One turn moves every row onto another: examples first, then more rows asked:
Z493: [ 19.7  31.3   7.7  12.0  -9.6   8.5  17.5  -7.6  -2.9  -3.9   3.6  -0.6
 -14.6   9.8 -10.9   5.0  -3.8  -9.5 -12.2  -1.8 -14.0  15.5 -28.5 -29.3
 -11.5  -3.4  -4.3  11.0  30.5]
Z759: [ -5.2  13.2  -8.8  26.2  -4.6 -13.0  21.1 -11.6 -20.6   7.5  26.5   3.0
   9.1   3.3  -8.9  22.2   2.8  -2.5   5.8   8.8 -17.0   1.9 -10.9  11.6
  -8.8   4.5   1.6 -20.9  -4.8]
Z674: [ -7.7   1.0   8.8  15.4 -14.0  -4.9  -9.7 -23.3  -8.1   2.1  14.5  14.0
   6.9  14.6   6.0  22.1   7.7   7.8  12.7 -25.1  -2.2   1.4 -19.1 -15.7
   1.9   5.6  16.7 -22.0  -6.5]
Z947: [ -4.6  13.9  -4.8  15.2  19.8 -20.7  17.0  19.6  -0.4  -0.2  11.7  -6.6
  23.3  12.5 -14.8  13.7  -2.9  -7.5   5.2  24.5 -11.6  -6.7 -12.3 -10.9
 -16.0   0.2  -7.5  11.3  -1.9]
Z989: [ -5.5  13.4  -0.1  13.9 -20.6  -1.3  -1.4 -29.9 -13.0   9.6   8.7  -3.7
  -5.4   4.8   0.8  23.1  -1.2  -0.3  16.7 -14.1  -7.1   7.5 -29.0  -2.5
  -4.4   4.0  17.3 -18.1  -0.6]
Z876: [ -1.4   0.3   3.4   9.6 -11.7  -3.2   9.6 -18.1 -15.5   4.9  19.2  24.2
   8.1  11.8   1.7  23.7  10.7  14.2  11.2 -22.3  -7.8   4.6  -0.3  -4.8
  -1.1   4.0  -2.4 -35.1  -8.0]
Z142: [ -0.4  12.0   4.7   9.6  22.6 -21.2  14.4  10.8  -7.2  -5.6  19.0  -6.5
  27.2   8.2 -10.7  11.3 -10.7  -8.1 -23.2  13.1 -12.7  13.9 -15.8 -23.2
  -6.2   9.7   9.3  11.5  -7.1]
Z480: [-29.2   3.0  17.9 -10.0 -28.3  11.2 -25.5   3.8   4.1   1.6 -10.9  -7.2
   5.8   4.3  11.7   8.4   1.4   5.9   9.6  -7.5  20.8  -0.4  13.0   0.4
   3.9  -6.2   7.2 -17.3  10.1]
Z15: [-25.6   7.6  12.6 -18.5   1.7  -0.6   9.8  21.1  15.8   8.8  -7.3 -16.2
   8.1  -1.4 -16.9  -2.3 -19.1 -19.5  -1.5  -0.2   0.3  -2.5  -5.7 -23.0
  -4.6 -21.8 -15.0   7.9  21.7]
Z335: [ -3.8   2.6  -9.1   3.4  14.1 -11.8  29.9  12.7  -5.4  -2.0  14.7  -5.8
  14.0  23.7 -21.9  -2.8  18.0  -2.8   3.7  15.9   2.1  -8.8 -17.3 -25.0
 -22.4  14.9 -18.6   2.0  -0.6]
Z614: [  5.4  23.2   1.5  23.8 -24.0  20.5   8.1  13.8 -12.5  -1.9  10.4 -17.5
  19.0  14.6   2.0  13.4  12.5   1.3 -12.0  31.5   5.0   4.1   5.9   1.7
 -17.5  21.7  -0.7   1.5  20.9]
Z83: [ 15.0  27.2   0.6  22.3  -9.4  12.3   5.0   7.2  -2.1  -6.6   7.2 -17.1
  12.3  14.2   1.7   7.9   8.8 -11.1 -26.6  23.6   4.1   3.7 -23.8 -25.4
  -7.6  13.3   5.8  21.8  21.0]
Z768: [  8.0  23.2  14.2  16.1  -0.9   1.8  -1.9   1.7  10.5  -0.9   4.1  18.7
  -4.6  26.9   0.4   2.8  15.0   1.9  -7.4  -8.6   2.0   3.2 -30.1 -42.0
  -8.1  -6.9  -0.7  12.8  26.5]
Z908: [-20.4   2.2  18.3 -16.3 -20.8  11.5 -14.4  -0.1  -4.9  -3.2  -2.9   3.2
  12.8  -4.9  15.0  10.5  -3.6  10.3  -9.2 -10.7  16.7  10.8  28.9   6.9
  10.2  -4.8   1.5 -26.0   3.0]
Z196: [-23.2   0.1  11.2 -23.3 -16.8   9.6 -13.0  -3.5   1.9  -5.4  -3.8   7.9
   6.0  -9.6  14.3   6.1  -7.9   7.5  -7.7 -15.9  19.1   7.5  21.7   8.0
   8.2  -6.4  -2.2 -23.2   4.7]
Z519: [-28.9   3.5  11.6 -21.9 -35.7  20.6  -7.8   0.0   0.5   3.9 -11.3 -15.8
 -10.5  -1.5   0.2   2.0  -6.5  -2.1   9.0 -12.3  13.6   8.9   5.6  -2.6
  -3.0   3.4   0.1 -21.1  18.6]
Z630: [ 12.6   6.0   5.2  18.0 -19.3  22.8  13.0   9.3 -15.7 -17.1  16.7  -3.4
  25.3  19.7   0.9   5.8  21.2   4.8 -16.9  19.9  10.1  -3.1  17.3  -5.4
 -15.9  26.3  -9.5  -7.8  14.9]
Z915: [  9.4   6.3   8.7  17.8 -10.2  17.0  -4.2   0.3  -9.9 -20.8  17.0  -1.9
  30.7  17.9  13.0   3.3  21.9   5.6 -30.1  13.0  21.1  -2.2   4.7 -12.1
  -8.3  25.1   6.5   2.0   8.2]
Z185: [ 22.2  11.9   0.7  17.7  -1.1  10.5  19.4  18.6  -5.5 -11.2  18.3  14.2
  25.9  20.8   0.9   7.0  21.6   5.2 -25.8  16.5   4.5  -4.7  11.9 -19.7
  -6.7  10.0 -21.6   0.9  13.2]
Z562: [-28.3   8.9  11.7 -24.7   2.8  -6.2  -3.2  26.4  11.1   4.2 -11.9   0.6
   4.2  -5.9   0.2  -3.2 -16.0 -10.3 -16.8  -8.5   7.1  15.0   3.6 -18.7
  12.8 -20.1  -4.0   2.3  17.4]
Z316: [-16.6  -3.8   0.9 -35.0  -4.6   4.5  16.3  12.2   3.8 -10.4 -12.0  -6.4
  -6.4  -6.7 -13.7 -18.4  -3.1 -13.1  -4.8 -10.0  14.2   0.7   3.6 -16.3
  -0.3 -12.1 -25.1  -5.4  19.3]
Z241: [-19.5  -0.4   5.6 -35.9   5.8  -1.9   8.2  11.6   3.1  -4.8  -6.3   3.9
   1.9  -8.5  -1.4 -15.3  -4.7  -6.5 -27.1 -15.9  19.0  15.0   3.6 -18.3
  10.5 -13.2 -13.9  -5.1  12.3]
Z231: [  2.0  22.4   5.7  22.7 -14.4  14.8  -9.6   5.4  -6.8  -5.9  12.0 -14.4
  25.2  13.6  14.5  11.8  14.0   1.3 -25.7  25.8  15.5   6.2  -6.4  -4.3
  -9.6  21.4  15.4  11.4  14.3]
Z75: [  1.2  12.1  -4.6   9.7 -19.5   0.4  18.1 -25.3 -21.3  12.3  14.3   5.3
  -4.9   0.6  -3.8  24.9   2.2   6.4  15.8 -10.8 -12.0  10.1  -9.6   7.9
  -4.9   3.7  -2.6 -30.3  -1.6]
Z221: [ -0.9   0.0  -0.5  -2.2  18.7 -12.6  26.8   3.6 -12.2  -5.9  21.4  -5.0
  18.2  18.8 -17.8  -4.5  10.6  -2.1 -25.3   3.2   0.1  13.1 -20.4 -36.4
 -13.9  22.7  -2.1   1.0  -6.4]
Z323: [-16.2  -0.4   9.0 -27.3 -28.1  18.9   0.4  -8.6  -6.6  -8.8  -5.5  -7.2
  -4.8 -11.4   1.6   0.9 -12.4   0.6  -5.0 -16.5  11.7  11.4  19.4   5.8
   0.9   3.1  -6.8 -27.3  11.1]
Z395: [-23.6   3.8  12.2 -17.8 -37.4  22.1  -8.7  -7.8  -5.1   0.3 -12.0 -23.3
  -8.0   0.8   1.0  -0.7   1.7   0.8   8.1  -5.7  20.2   5.0   5.3   0.7
  -3.9   3.9   2.6 -20.3  14.9]
Z929: [-17.4  -2.0   9.8 -33.3  15.1  -1.0  18.9   6.3   8.9   0.7   4.1   1.2
  12.8  -4.4  -9.4 -14.3  -5.9  -7.3 -28.8 -12.4  14.8   5.8   2.8 -24.1
   1.7 -16.5 -23.5  -2.7   8.5]
Z552: [-10.2  -2.7  -3.8  24.5  -3.0 -11.7  17.5  -6.5 -16.8   4.1  28.8  17.8
  14.2  20.7  -8.3  14.5  22.3   7.3   9.8  -3.7  -7.3  -7.3  -6.3  -5.4
  -9.1  10.0  -4.7 -27.5  -7.8]
Z386: [-35.1   4.8  13.6 -17.7 -24.9  11.6 -21.6   4.3   9.6   6.6  -9.7   0.3
  -0.5   0.8  12.5   7.8  -2.6   6.1   6.1 -12.0  21.0   5.0   8.6   0.0
   2.8  -5.8   4.3 -16.9  12.3]
Z642: [-27.9   5.4  17.2 -23.4  12.2  -6.8   2.4  17.8  16.7  10.0  -0.5  -1.7
  17.0  -2.1  -5.1  -2.3 -15.6 -11.3 -24.5  -8.4   7.5   8.7  -4.1 -28.0
   6.9 -20.8  -8.3   6.3  13.2]
Z60: [-13.6  -4.6   4.1  24.1  -4.7 -10.2   5.3 -16.3 -13.7  -2.3  27.2   6.8
  12.1  21.9  -6.1   8.5  17.4   0.5  -1.5 -13.8  -3.2   0.2 -25.5 -23.6
  -5.5  18.0  17.6 -17.8  -6.4]
Z287: [ 30.8  28.3   2.6   8.5   2.3   3.3  28.0  -4.0  -6.9  -9.5  11.0  21.2
  -3.7   1.5  -6.9  10.5  -3.3   0.6 -16.5   1.5 -15.5  10.9  -1.9 -11.1
  -8.8 -12.5 -24.0  -0.7  21.2]
Z37: [-24.6   4.0   7.1 -22.6  -8.0   0.7   3.3  28.0  11.3  -0.2 -16.8 -10.2
  -2.9  -3.0 -11.3  -6.8 -14.4 -16.8   6.2  -3.5   3.5   1.4   3.6 -16.6
   1.9 -20.0 -15.5   1.3  24.2]
Z778: [ -7.6  10.5  -1.0  26.1  -6.9 -11.6   8.8 -21.7 -18.6   1.4  23.9  -8.8
   5.6   5.5  -7.2  16.2  -1.0  -9.9  -4.9  -1.3 -14.6   7.9 -30.2  -5.9
  -4.8  12.4  23.0 -11.4  -4.6]
Z922: [ 24.1  27.0  -6.0  18.4  -9.7  14.0  26.7  12.6 -10.8  -3.6  12.4  -7.6
  12.4   7.6  -3.9  10.2   7.0  -5.2 -25.0  29.1  -4.3   5.8  -1.2  -7.9
 -11.0   9.9 -17.3   8.1  20.9]
Z863: [-15.0  -0.9   5.6 -30.3   2.6   5.4  25.2   8.9   9.0  -1.6  -2.0 -12.3
   4.3  -3.2 -21.4 -13.8  -9.8 -16.8  -6.9  -3.3   7.6  -5.7  -0.2 -19.9
  -8.7 -15.6 -31.2  -1.2  17.3]
Z822: [-13.7   2.9  12.0 -23.9 -30.7  19.5   2.0 -11.2 -14.4  -4.3  -3.7 -12.5
  -1.7  -9.3   3.8   2.2  -4.0   5.0 -10.1  -9.2  15.7  15.9  21.4   8.3
   2.5   5.1  -4.0 -29.2   8.8]
Z563: [ 11.9  11.0   8.5  21.2  -2.5   9.5  -1.6  14.2   2.8 -13.2  12.8   5.6
  25.1  27.7   6.9   2.8  22.7   0.0 -27.2  10.0  12.5  -6.6 -12.2 -36.2
  -3.6  12.4   1.3  14.7  13.8]
Z726: [ 17.3  20.4   8.7  13.2  10.5  -3.6   9.3   5.0   6.2  -6.7  11.4  40.4
   7.4  19.5   4.2   8.9  15.8  10.9 -11.4  -6.6  -0.9  -1.0  -2.3 -25.9
  -3.3 -15.2 -20.6   1.4  16.8]

Z947 moves to Z142
Z196 moves to Z323
Z15 moves to Z642
Now these:
Z562 moves to Z241
Z908 moves to Z822
Z287 moves to Z493
Z552 moves to Z759
Z75 moves to Z989
Z922 moves to Z83
Z630 moves to Z614

